Read these off the row that follows.
1) Which number is the entry just left of 5.78?
2) Which number is the entry just left of -1.07?
3) Which number is the entry just right of 5.78?
4) Which number is the maximum?
 2.43   1.51  -1.07  -3.81   2.26   4.26   5.78   4.78  -4.43  -5.99  -4.50  -0.83  -5.46  -2.47
1) 4.26
2) 1.51
3) 4.78
4) 5.78

Read these off the grid that follows. Rows and columns are numbered from 0.
1) Report the entry directly below 156.
2) Report the entry directly below 413.
3) Report the entry just right of 813.
4) Report the entry directly below 478.
5) Report the entry directly above 327.
6) Report the entry directly below 458.
7) Report the entry in row 0 and column 0.
8) Report the entry at row 2, column 0.
[[880 759 935 735 759 523]
 [262 243 247 348 813 928]
 [516 427 550 373 351 992]
 [425 514 327 637 644 477]
 [741 363 892 458 637 565]
 [239 120  55 392 565 379]
 [569 326 487 370 911 878]
 [478 156 496 546 647 252]
 [655 720 541 793 585 413]
 [470 825 538 549 169 210]
 [535 307 607 448 679 735]]
1) 720
2) 210
3) 928
4) 655
5) 550
6) 392
7) 880
8) 516

[[ 0.12 -0.11 -3.61  0.32  1.47 -0.61  0.05 -3.23 -0.46  0.32 -0.75 -5.28
  -0.28  0.75  1.74 -0.67]
 [ 1.61 -0.05  0.86  0.84  0.17  0.54 -7.94 -1.36  2.53  0.54 -0.14  1.25
  -7.11  1.37  1.13 -1.57]
 [-1.71 -0.35  1.18 -0.67 -3.31 -1.00 -1.32 -1.03 -0.68  1.78  1.07  2.06
  -1.78 -2.69  0.45  0.03]
 [-1.34  0.75  1.51 -0.83  1.97 -0.51 -1.22  1.61 -2.72  0.13  2.45 -0.74
   5.88  1.19 -0.02 -0.15]
 [ 1.42 -0.62 -2.33  1.04  5.67 -0.53 -2.75 -0.98 -0.49  0.64  0.72  0.57
  -1.85 -1.62  1.72 -2.77]
 [ 0.17  0.81  0.30  1.10  1.85 -1.48  4.14 -1.19  2.16  0.33 -0.48 -0.95
   3.24 -0.15  0.73  2.83]
 [ 1.09 -0.58  0.73 -1.71 -3.59 -0.78  2.57 -3.23 -2.74 -1.64  2.99  1.34
   0.02  1.58  1.83 -3.00]
 [-1.98 -0.11  0.98 -0.65 -0.06  0.12  0.25 -0.66 -1.05  0.37 -0.57 -0.38
   3.58  2.52  0.28 -0.23]
 [ 0.14  0.65  1.58 -0.96 -0.48  1.71  2.01  3.20  1.66 -0.74  1.80  0.90
   1.73 -0.73  1.62 -2.17]
 [ 1.13  0.69  2.55  1.52  0.70 -2.53 -1.05 -3.12  1.00 -0.47 -1.15  2.98
   4.33 -2.22 -0.63  2.05]
 [ 0.29 -0.17 -1.40 -1.67 -5.92  0.22  1.64  2.87  0.03 -0.42  1.26 -2.67
  -3.49 -1.82  1.37  1.72]
 [-0.67  0.36  1.01  2.47  1.53 -0.28  4.99 -0.27 -1.11 -0.62  2.67 -2.03
   1.02 -0.92 -1.31 -4.28]
 [ 2.02  0.30  2.44  0.78  0.79  2.16 -0.16 -2.03  3.79 -1.80 -0.91 -2.58
  -6.70  0.77 -2.07  2.64]
 [-0.25  0.00 -1.86  1.51  1.10  1.23 -0.22  3.78  2.02  1.05  3.75  1.80
  -5.09  0.73  1.13 -2.18]]
Find the entry just left of the smallest entry.
A: 0.54
Find the entry just left of 1.00.
A: -3.12
The entry just left of -5.09: 1.80
Find the maximum.
A: 5.88
Find the entry just left of 1.85.
A: 1.10
The entry just left of 1.25 -> -0.14
The minimum -> -7.94
The entry just left of -0.61 is 1.47
Find the entry just right of 2.67.
A: -2.03
The entry just right of the smallest entry is -1.36
The entry just right of 2.45 -> -0.74
The entry just right of -5.92 -> 0.22

x = [[64.5, 14.8, -96.2, -23.3, 2.7, -77.0, -68.1, -78.1, -62.2, -48.6, 56.8, -17.1, -110.3, -81.2, 18.4], [-112.2, 18.3, -69.9, -131.9, -126.5, -83.3, 16.5, -85.3, -3.7, -108.9, -85.1, -168.3, -101.4, -67.7, -55.3], [-109.6, -45.6, -53.9, -50.3, -30.6, -61.3, -80.3, -90.7, -112.8, -67.5, -14.9, -74.1, -65.3, -63.7, -70.0], [-135.0, 143.3, -110.3, 19.5, 38.3, -225.6, 104.7, -111.8, -216.7, -184.4, 153.5, -28.4, -73.3, 145.0, 141.3], [53.4, 52.4, -18.8, 8.3, 28.4, -71.5, -40.3, -155.7, -122.5, -121.5, 106.3, -13.1, -15.6, 9.7, 56.3], [89.1, -7.1, -27.9, -15.7, 30.6, -17.0, -105.0, -120.2, -71.6, -42.8, 71.1, -56.5, -45.9, -95.0, -9.3], [52.3, 26.1, -136.1, -29.0, -33.0, -118.2, 2.2, -3.0, -46.7, -64.9, 46.2, 69.1, -106.3, 15.1, 87.8], [-47.2, -44.6, -23.9, -69.5, -66.4, -20.2, -71.7, -65.1, -144.9, -103.8, 18.0, 31.9, -13.2, -29.2, -38.1], [42.3, -150.9, 43.5, -88.0, -86.1, 140.7, -150.9, 8.8, 141.9, 86.7, -156.8, -57.8, 1.3, -169.8, -161.8], [29.5, 91.4, 6.9, 35.4, -2.7, -96.4, 83.3, -87.5, -22.6, -138.1, 63.0, 74.9, 55.5, 186.5, 158.2], [-37.1, -132.2, -36.3, -102.8, -92.8, 55.0, -133.3, -2.3, 57.8, 48.9, -139.0, -78.7, -75.6, -177.5, -157.0]]
Find the entry just right of -2.3.
Answer: 57.8
Find the entry just right of the largest entry.
Answer: 158.2
Find the entry just left of -13.2.
Answer: 31.9
The entry just left of -57.8: -156.8
Find the entry just right of the centre entry.
Answer: -71.6
Find the entry at the centre.
Answer: -120.2
The entry just right of -7.1 -> -27.9
The entry just right of -22.6 -> -138.1
Find the entry just left of the smallest entry.
Answer: 38.3
Find the entry just left of 186.5.
Answer: 55.5
The entry just right of the smallest entry -> 104.7
Find the minimum.
Answer: -225.6
The entry just left of -17.0 -> 30.6

W = [[-1.49, -2.21, -2.42, 2.99, -3.22, 3.66, -0.14, 1.48, -3.31, -1.34, 1.04, 1.53, 3.83, 2.86, -4.70], [1.23, -2.24, -0.56, -3.71, 0.94, -1.35, -6.50, 6.29, -1.06, -2.95, 7.36, 0.89, 1.78, 4.07, -3.75], [-3.66, 4.18, -3.42, 0.99, -2.20, -2.10, 3.38, -7.11, 1.61, 3.60, -7.48, 1.30, -4.19, -6.15, 2.53]]
The entry just left of -3.22 is 2.99
Which number is the entry just left of the smallest entry? 3.60
Which number is the entry just left of -2.10? -2.20
The median of all entries -> -0.56
The entry just left of 3.38 is -2.10
The entry just right of 1.23: -2.24
The entry just left of the centre entry: -6.50
The entry just left of -3.42 -> 4.18
Which number is the entry just right of 1.48? -3.31
Which number is the entry just right of -3.71? 0.94
Which number is the entry just right of the centre entry? -1.06
Which number is the centre entry? 6.29
The maximum is 7.36
The entry just left of -7.11: 3.38
Which number is the entry just left of the largest entry? -2.95
Which number is the entry just right of the largest entry? 0.89
The minimum -> -7.48
The entry just right of -0.14 is 1.48
